Named turns come first, each shown by rows before and after it. Which turns, in which order, take the first row of each pair that follows to the second? Write the first one first, as in the answered first pair.
turn P:
[ 27  12  -2  -5  34   7 -10   0   4 -10  26  33  11  11   1 -25   1   5
 -65  11  -9   4  25] => [  8   9 -16 -27  45 -10   7 -23 -10   3  39  25   2  10 -17 -22   2  -5
 -34   0 -29  12  21]
[-22  20  12  12  11  -4  22  41  32  -2 -12  20  -6  15 -19 -39  -6 -88
 -27 -11  11  27  15] => [-31  24   2  -4  16 -12  25  35  23   2  -5  17 -11  16 -28 -33  -5 -88
  -4 -22   5  36  12]
[-31  58  46  24  10  13  -2  28  31   4 -12 -33 -22  -9   1  -4 -37  44
  22 -52  17  10  -7] => [-10  39  58  55 -11  16 -21  34  53 -13  -7  -4  -3   6  13 -19 -15  32
 -48 -10  16   1   8]
turn X:
[-12  32  21   1 -36  10   9  35   3 -20 -15  22  23  -5   8  15   2 -40
 -10  24  12 -26  15] => [  0  21  -6 -26 -29   7  22  27  -7 -14 -10  18  25 -10   3  19   9 -43
   3  35  -5 -36   5]
[ 25 -11 -50 -24 -28  -9   5 -11 -39   6  16  -7  30   3 -18  34  23  -8
 -20  47 -15 -41 -38] => [ -5  12  31  45 -31  -6 -38  -9  -9 -16  31 -25  28 -11 -22  21   0   7
 -46  31  -3 -26 -37]
[ 64  -2 -18 -50   9  14  -3   2 -18  19 -17  29   3 -14   6  26  -7   3
  40  -1   6   8 -30] => [ 42   7  39 -11   6  10 -32  -8   5   5  15  -8   7 -42 -10  26 -22  21
  29   2 -14  -1 -54]
turn C:
[ 18  33  31   3 -19  41  -5  34   4  15 -44  11   6 -17  32  20  -4  17
   4  10  47  -5  -2] => [-14  27  31 -20  -2  17   2   1 -16  26 -11 -35  -6 -43  -6  25  -6  16
  53  -6   9 -10 -38]
[ 39  -6 -73 -46   2   4 -24  33  -2 -30  -7  30  21 -17 -25 -32  -4   6
 -52  41 -61   4  60] => [ 23 -35  30   2 -48  -7 -21   7  13 -38 -15 -13  41 -43 -53 -48  -4 -12
 -69  59 -36 -37  -9]
[  5  13  23  -1 -12   4  -1   4 -14  -1 -25  13  -2   1  -2  -7   3   5
 -11   2   2   2   2] => [ -4   6  16 -11  -2  -5   6  -7 -23   0  -6   1  -7  -9 -14  -2   7   8
   7  -3 -10   0  -7]
[ 19 -53 -31   4 -30   4 -17 -44   4 -13  37  12  10  26  -2  20  35 -12
 -30  35 -10 -46 -27] => [ 15 -43 -59 -18  -8   2 -12 -42  -2  -6  50  13   1  25  -2  26  36  -7
 -14  27 -26 -31 -12]
Now pairs of rows:
(2 to 3 turns a pair)
[ -7 -24  59  59  -4  40 -18  17  40 -34 -27  -1 -35  37  13  27 -39 -34
 -34   2  29  21  21] => [ 19 -54  -3 -15  23  45  14 -12   9 -10   9 -53 -33 -16 -16  54 -36  -5
  38  31 -33 -42 -41]  X, X, P
[-27 -10   3  13  13 -22  10 -11 -54  -2  52   4  13  -2 -35 -19   6   0
  22  -7 -44  20   0] => [  9  18   1  33   4  20 -11  57 -29   1 -10  41  19  14  13 -12 -26  29
  -1 -16  14  28  27]  P, C
[  2  -8  18  14  -1  15 -23  11  21 -12  24  -3 -14  15   9 -14  27  10
 -30  20 -29 -33  -2] => [-22   0   1 -14  17   1  -7  -6  -2  -2  33 -25 -35   6 -11   0  18   8
  18 -10 -40 -17  -9]  P, P
[-41  31   5  12  34  -4 -11 -27  -7   8  45 -33 -11 -17  -4   1 -18  17
  26 -41 -36  31  21] => [-32  19 -12  11  23 -18  -2 -32  -7  -2  32  16  -5  23   5 -13  15 -23
 -19 -27 -27  46  59]  C, P, P
[ 28   3 -63 -35  23  25 -14  17 -16  24 -36 -33 -14 -24   8  49 -24  60
  57   3  -1 -14 -16] => [ 27 -45  -8  -2 -13  -2 -22 -39  -2  -4  12 -49  14 -34 -24  29  14  22
  -5  62 -37 -59 -54]  P, P, C
[-26  24 -10  44   5  14  -1 -31  18  -7 -35  29 -15  63  14 -21 -16  -2
 -39 -63  32  36  66] => [-36  18 -63 -20  43  -8  21 -69 -16   7  18 -16 -26  30 -17  -6 -11   8
  22 -66 -35  17  32]  C, C, X
[-33  27  36  28 -11  24  15   5 -15   1 -63  12   0  35   1 -12  29 -31
   0 -42  81   7  23] => [-30   4  44  10   3  15  15 -46 -25   0  16 -67   9 -32 -47   2  30   2
  32 -10   0 -54 -50]  X, X
[ 42  -9 -16   9 -10  24  17  37  10   6 -65   7   5  -2  42  11 -15  19
  24  12  37 -56 -26] => [ 38  -6  -1  27 -21  24  10  40  11   2 -66  10   4   3  38   9 -20  24
  18   7  38 -46 -17]  X, X, X
[-11 -10 -29   6   6  -1   8 -12   5   1   6  19 -11  33  -1 -10  19 -33
  11 -13   3  36  19] => [ -3 -28 -23  -3  -4  -4  22 -21  -2   2   4   9   0  30  -6 -13  28 -39
  11   4   0  13  -5]  C, X, C
[ 25  -6 -44 -51  -8  12  30 -16  -6  -4  -8  26   3  19  -8 -14  31 -18
   0  30   7  -9  12] => [ 28 -14 -22 -30 -23  14  28 -10   2  -9 -17  31  13  19  -5 -19  33 -23
 -16  35  24 -17   5]  C, C, C
[ 12  -9  39  22 -10  -1  -3  23  18  13 -15   2  17   7  11 -11 -12 -17
 -41  19  29 -22 -12] => [ 16 -27 -12 -23   1 -19  32   3  -9  19 -14  13   9  24   3 -14   6 -40
 -21  28  15 -22  -4]  X, P
[  3  21  33  -9 -25 -14 -10  -6   2   6   9  10  -2  27   0 -22  30 -22
 -36 -28  48   7   4] => [  1  21  47  -3 -23 -15 -18 -13   8   2  24  -3  -1  16  -7 -21  24 -14
 -31 -26  39   3  -8]  X, X, X
[ 25 -24   7 -61  35 -15  14  21 -22   4   3 -40  -2  -5 -62  11  -6  31
  60  11 -11 -42 -15] => [ 54  -5  -4 -42  34  12  -6  65  -4   1 -24 -19   2   9 -24  12 -24  59
  39  15  13 -44   8]  P, C
[-48  -3   5   6   9 -30  -3 -29  -7 -24  28  35 -17  20 -10 -12  12 -33
  11 -27 -13  37  36] => [-34   7  32  33  -5  -5 -13  13   9 -20 -22  39 -13  21  11 -10 -12 -11
   3 -35  35  39  35]  P, C
[-30   2  16  14  11 -21 -19 -32  -2 -18  45  -3 -13  -1 -33 -20  18  -8
  -7  -6 -34  26   9] => [  3 -26  26  29 -24  -8  -7 -17   5 -17   3  18  11  13 -15 -26  34 -23
 -44  30   0  -4   4]  C, X, C
[-67 -23  12 -11  -1 -15  14 -48 -30  18   2   0  -4 -11 -44  10  -3 -10
  40 -18 -13 -13 -35] => [-65  -4  61  52 -23   0 -19 -13   1   0 -22  21  -2   5 -18  -7 -15  -4
 -15 -16  29  10  -8]  X, P, P
[ 13  51  61  54 -35  30 -27  14  -2  19  -4 -17   7 -25   0  14 -40  42
 -11  30  23  -5   2] => [ 25  65  11  34 -17  36 -30  34  -5  20  -3  15   3  -7  23  20 -37  48
 -16  18  24  19  44]  C, C
[ -1  -5  26  32 -11   8 -36  -1  17  -7  16  -6  11   0   0  -1 -21   3
 -21   0   4   5  -8] => [ -4  -3 -11  10  -2   0 -27  -9  10 -10  27  14   5  18   1  -1  -7  -3
 -28   0  -9  18  24]  C, C, P
[ 11 -33  -4 -18 -20 -22  16 -27 -26  11 -28 -18 -11  -4   4   4  23 -17
  18  30  19 -13 -62] => [  0 -10   7  -1   4 -19 -15 -29 -14  -2  28 -45 -17 -35  -6  10   8  18
  13  24 -27  -9 -65]  C, X
[-34  33  68  31  29  28   7   5 -33 -21   0 -33  -8  13  27  14 -38   5
  18 -41  40 -22 -22] => [ -6  27  51  31  13  46  12  28 -27 -19 -33   3   5  32  50  15 -26  -4
 -10 -23  62 -26  -1]  C, X, C
[ -9  -5  41  29 -16 -12  -8 -32  -2 -10  23 -11   8  -3   1   2  22 -11
  -7   6  -5  -9   3] => [-16   1  43  14  -3 -14  -2 -26 -10   0  22 -24  -1 -11  -2   9   6   0
  31 -16  -3  -5  -7]  P, P
[-17   8  16  -5 -19   5  20  14 -11   7 -54  -3   0   9   9   3  -8 -15
  43 -23  39  23  -9] => [ 15  -3  12  -6 -17  22  14  24  -7  10 -49 -18   9 -10  17   7 -14   6
  37   2  35  -9 -36]  X, P
[ 12 -14 -43 -25   0  -6  38  -9 -17  19 -40  30 -10  38   3   1  27 -34
   1   2  26   9  16] => [  0 -31  14  -6 -23  -9  38 -32  -9  19 -38 -21   0  -5 -18  -1  19 -25
  15  14  20 -33 -53]  P, C, X
[ 40  -2   5   2   0  29 -14  13  11  -3   3  -7  22 -22  14   0  -4  30
  -9  45   3 -42 -31] => [ 24  -2 -37 -38  24   5   1 -18 -11   3  34 -12   6 -21  -9   5   4  20
  24  30 -34 -22 -22]  P, C, P
[-15 -13  12  31  10  -1 -22 -12  11 -10  70 -17   4  13  -8 -16 -15 -17
 -27  -4 -38  30   6] => [  1  -2  -2  35   6  15 -25  18  16 -10  40  11   2  31  20 -15 -23 -10
 -39 -13  -6  44  34]  P, C
[  2 -18  -4 -21 -11 -11   7  10 -22 -11 -28  31   9  13 -15 -15  14 -18
 -21   9  26  23  49] => [-13 -30  34  -7 -20 -23  10  -6 -21  -5 -32  11  13   0 -30 -18  14 -22
  -6   6  34  16  16]  P, C
[  0   6  52  24   2   9 -34 -12  24  -6   3 -24   6 -12 -13   0 -20  -6
   9   7   3 -28 -30] => [  3  33 -17  -7  43  15 -36   9  12  -1   9   6 -11  14  10  10 -23   6
  19 -19  -6  20  32]  C, X, X
[-31   1  20  -2  18 -29 -13 -32   4  -9  29  -1   0  -3 -14  -9 -13   4
  23 -19 -28   3  19] => [-18  -8 -25 -27  14 -22   7 -24  -9  -1   3  22  -8  16  -3  -7  -5 -10
  30 -16 -16  12  36]  X, X
[  4   1 -20 -15   8 -23   9  -8 -30   4 -11  23  -8  25  -7   1  13 -17
  -4 -17   1  29  35] => [ 15  16   6  -1  15   7  -9  15 -21  16 -12 -24 -10 -18  -2  18 -24  33
  30 -23   0   0 -12]  P, X, P
[ 40   9  -2  -6   4  44   0  32   7  22 -10 -53   0 -62  20  22 -40  67
  39  -4  -3 -52 -50] => [ 41  13  44  54 -15  48 -32  43  37  -4 -15 -21  15 -41  36   4 -37  57
 -36  14  12 -30 -18]  X, C, P
[-19  10  18  37   9  -1 -39  -8  21 -27  36  21  13  12 -13 -15   1  -2
 -40  -6 -18  20  29] => [-30  -8  35  36 -16 -15 -20 -17  12 -22   8  26  19  25 -22 -22  12 -33
 -36  -5  10  15  18]  P, X, C
[-18  30   8  17  28  -6 -34   0  27 -11  23   6 -19  -3   5   3  -6  32
 -17 -16 -26  26  18] => [  9 -10 -10  -4 -14  -6  14   2   7   2 -53  38  -4  33  14  -4  21 -12
 -18   6  33   3   4]  X, C, X
[ 33 -21   8   4 -26  27   7  15 -10  15 -31 -11  12  -7  15   4   2 -12
   2   5  45 -30  -7] => [ -4   0  40  23  -4  13 -16   3  -7  10   7 -43  -3 -28  -9   3 -20   2
  21 -24  18 -12 -14]  C, X
[-24  19   9   7  20  -9 -19  -1   3 -16  23  10 -14   7 -13   6  -8   7
   2 -36 -18  32  27] => [-19  11  37  31   0  -2 -25   1  19 -25  15  10   2   7  -7  -3   4  -3
 -27 -17  -1  17  22]  P, C, P
[-32  10  64  44 -34   5 -17  -9   9 -31  37  45  12  43  -7 -22  12 -48
 -74   1   6  29  38] => [-46  -1 -29 -51   5 -17  34 -42 -38  -3  41  40 -12  47 -24  -5  24 -65
   3 -15 -28  41  42]  C, X, X
[  1   4 -58 -32  20   1  11  10  -8  12  10   1  -6   7   8  16   6   3
  13   8 -19   1  21] => [-17  -7 -14 -20  11 -11  15 -12  -8  13  22 -32  -1 -15 -21  11   7  -3
  26  12 -23 -20 -25]  C, C
[ 37  27  -1 -12  52   1 -39  61  21   7   6  15   8   3   7  34 -22  45
 -11 -37 -30  -6  46] => [ 39  -6  72  28   2  -2 -40  53  35   3 -19 -10  35  -8  -4  24  -6  26
 -36  -3  -3 -51 -16]  X, C
[ -6 -15  47  23  -9   6 -23  -7  12 -13 -13  -4  19   8   0 -15   3 -22
 -17  10  19 -25  -8] => [-14 -22  18   2  -5  -4 -10 -17  -1  -9 -13  13  16  25  -7 -24  25 -43
 -14   9  17  -8   9]  P, X
[ 67 -16 -49   7 -14  50 -20   3   0  20  61   3  22   9 -50  21  48  20
 -18  39 -30 -24  -5] => [ 17  31  34  67  -8  51 -59  25  22  14  52 -28  -1 -10 -52  19  -1  51
  10 -27  -5  15  -6]  P, P, X
[ 44  26  -5  31  20  58  10  56  21  -5  -2  39 -12  32  25  -1 -12  34
 -20  -2  17  40  75] => [ 27   3  26  39  20  28  -5 -14  21 -26  95 -12  -2 -10 -25  -8   8  28
 -39  34 -61   0  31]  P, X, X
[ 37 -46 -20 -34  10   5  42 -29  -3  13  13  13  32  17  18  -2  47 -15
 -39  52 -21 -21 -22] => [ 33 -14  17  22   8  21  -4  -2  31 -11  27  28  38  18  39  -6  25   7
 -86  43 -11  -1   7]  X, C, C
[-21  59 -40 -41  -6  10  11  -2 -10 -24  29   3 -29  22 -14   3  23  12
  -7 -30 -46  36  60] => [  6  12 -49 -60 -36   5  59  -8 -28 -11 -23  14 -14  41 -10  -3  47 -26
  11  -2 -10  -1  28]  C, X, P
[ 41  21 -22  31 -13  25 -24  42   2 -12 -16  38  10   5  43   2  -7  24
 -35   3  10  -1  45] => [ 27   2  36  64 -43  19 -27  27  11 -17 -17   7  23 -11  25  -9  -8  11
 -36  16  19 -32  -2]  C, C, C
[ -8 -12 -28 -28   9 -14  17  -8 -14   7   0   2 -12   7  -1   1  10 -14
  23  -9  -8  12  13] => [ -4 -29  -1 -10  -9 -18  11 -19  -8  -1   9  -8  -1  -2 -14  -6  18 -19
   3  12 -10 -13 -11]  C, P, X
[-46  28 -22 -26  20 -24  14  -6 -26   2   6  15 -33  11  -9  13   2 -13
  43 -59  -1  51  34] => [ -1  15  10  32 -18   1 -12  22  10 -24  -1  55   0  28  21  -7  19 -15
 -61  -2  24  26  50]  P, P, P
[  5  15 -37 -18  16   7  17  20 -11  13 -27  -2   5 -15  20  12  -1  15
  28 -10  20  -1   2] => [  2  20  17  36  -4   0 -17  20  15 -12  -9   5  19 -11  18  -7   4  11
 -37  11  20  -3   6]  X, X, P
[ 17  17 -86 -29  20  23 -18  33 -13  11  18 -21 -27 -25  42  -1   8  49
  -9  14 -34  -7  12] => [ 33 -11 -19  17 -42  32 -12  43  12   2 -45   0   0 -10  62 -21  19  23
 -54  42  35 -32 -12]  C, X
[ -6  -8 -32 -51  -3  24   7 -10  -2   3  47  -5   8  -8  -5  17  25   2
 -26   1 -40 -21  -8] => [-21  11  -5 -15 -16  26 -13  20  17  -6  10  33   7  25  17   2  19  -7
 -54 -23  11  22  33]  X, X
[ -9  48  35  42   0  35 -49  35  34   3   0 -21 -12 -24  19  -3 -47  51
 -13 -24  16  13   6] => [ -2  32  41  57  -5  31 -56  21  41  -9  23 -20   2 -30   8  -8 -33  45
 -45  -1  -3   1   3]  C, P
[ 24 -37  45  32 -49  32  24  39  16  20 -42 -31  10  -7  30   4  14  21
  -8  26  37 -29 -18] => [-12  -2  77  67 -20  19 -21  29  33  -3  15 -40   3 -16  16   0  -4  43
 -25   2   2   2   8]  C, X, P
[  8   8 -36 -17  15 -30  12 -28 -26 -14  14  29  13  20  16  -6   6 -15
   6  45 -11 -37 -14] => [-13  14 -21 -21  21 -35  20 -29 -31  -1   7   1   1   4   9   4  -9  -9
  44  21  -7 -41 -35]  C, C, P
[-24   7  49  16  11 -20  -7 -12 -14 -21  24 -22   7 -31   3 -10   6   1
   5  -7 -12   6 -17] => [-13  -1  22  -5  13 -17   8 -22 -26 -18  27 -28  11 -36  -6  -1  12  -3
  19   0 -25  -7 -26]  X, X, X
[-39  14  14 -21  -8 -12 -25  92  20  18 -35  24 -13 -18  29  15 -49  45
   9   6  42 -10   5] => [-56  11  21 -34  -8 -26  -8  79   5  22 -42  20 -19 -12  22  11 -44  28
  33  -8  49  -5  -5]  C, X
[-23  10  31  13 -12 -12  -1 -17  12 -17   4   1  18  -7 -16  -8  15  -9
  -8  -1 -21  -2 -16] => [ -8   4 -17 -25  -7 -12  26 -10  -5  -6 -13  22  13   8  -5  -2  30 -22
   7   6 -14  -3  -6]  X, X
[-40  19  40  16  12   7 -10  14  -5  18  -9 -21 -15 -18  -1  -3 -31  19
  36 -36  19  14 -10] => [ -4  20  27  33   1  24 -22  36  10   7 -13  28  -1   9  31 -11 -21  18
 -27 -10  27  17  29]  C, P
[ 41 -26 -36 -10  -4  -4  -7  -5  -1 -20  15  29  14   9  12 -16  37  -2
 -55  42 -18 -24  10] => [  3 -18 -19 -30   6 -26  10 -38 -20   4  35 -26  -5 -27 -26  -9  24   0
  14  13 -40 -30 -37]  C, P
[ 23  -2 -13 -31  13  -7  35 -11 -25  12  31 -22   3 -18 -18  40  10  33
  42 -18 -36 -21 -34] => [ 17  -1  69  39 -34   3  15  16  11  -5 -31   4  20   7   5  19   5  13
 -16 -26  40  -8 -20]  C, C, X
[  6 -35  -7 -13 -44  23 -15  -8   6  19 -46  21  -4  33 -18  -6  18 -30
  13 -28  54   6   9] => [  0  -3 -59 -38  10  25 -30  -8  -2  17  21   3 -21  12 -24   9   6  11
  30 -42 -12  26  33]  X, X, C
[ 19   2  29 -10 -21 -16 -10  22 -65  31 -76  22   1  20  -5  35  -3 -46
 -23  -4  89  43 -11] => [-11 -10  30 -40  -6 -47   8 -32 -80  30 -23 -22  -7  -6 -52  38   3 -61
  15  -4  41  35 -49]  P, C
[-11 -57  25  11 -17 -20  -6 -25 -11  10  39 -21  -9 -20 -27 -10  35 -41
 -45  23 -13 -15   9] => [-35 -18   1 -11  26 -12 -18  -8 -22  22  55 -35 -32 -35 -25   8   0  -1
   9 -23 -38  19  29]  C, X, P
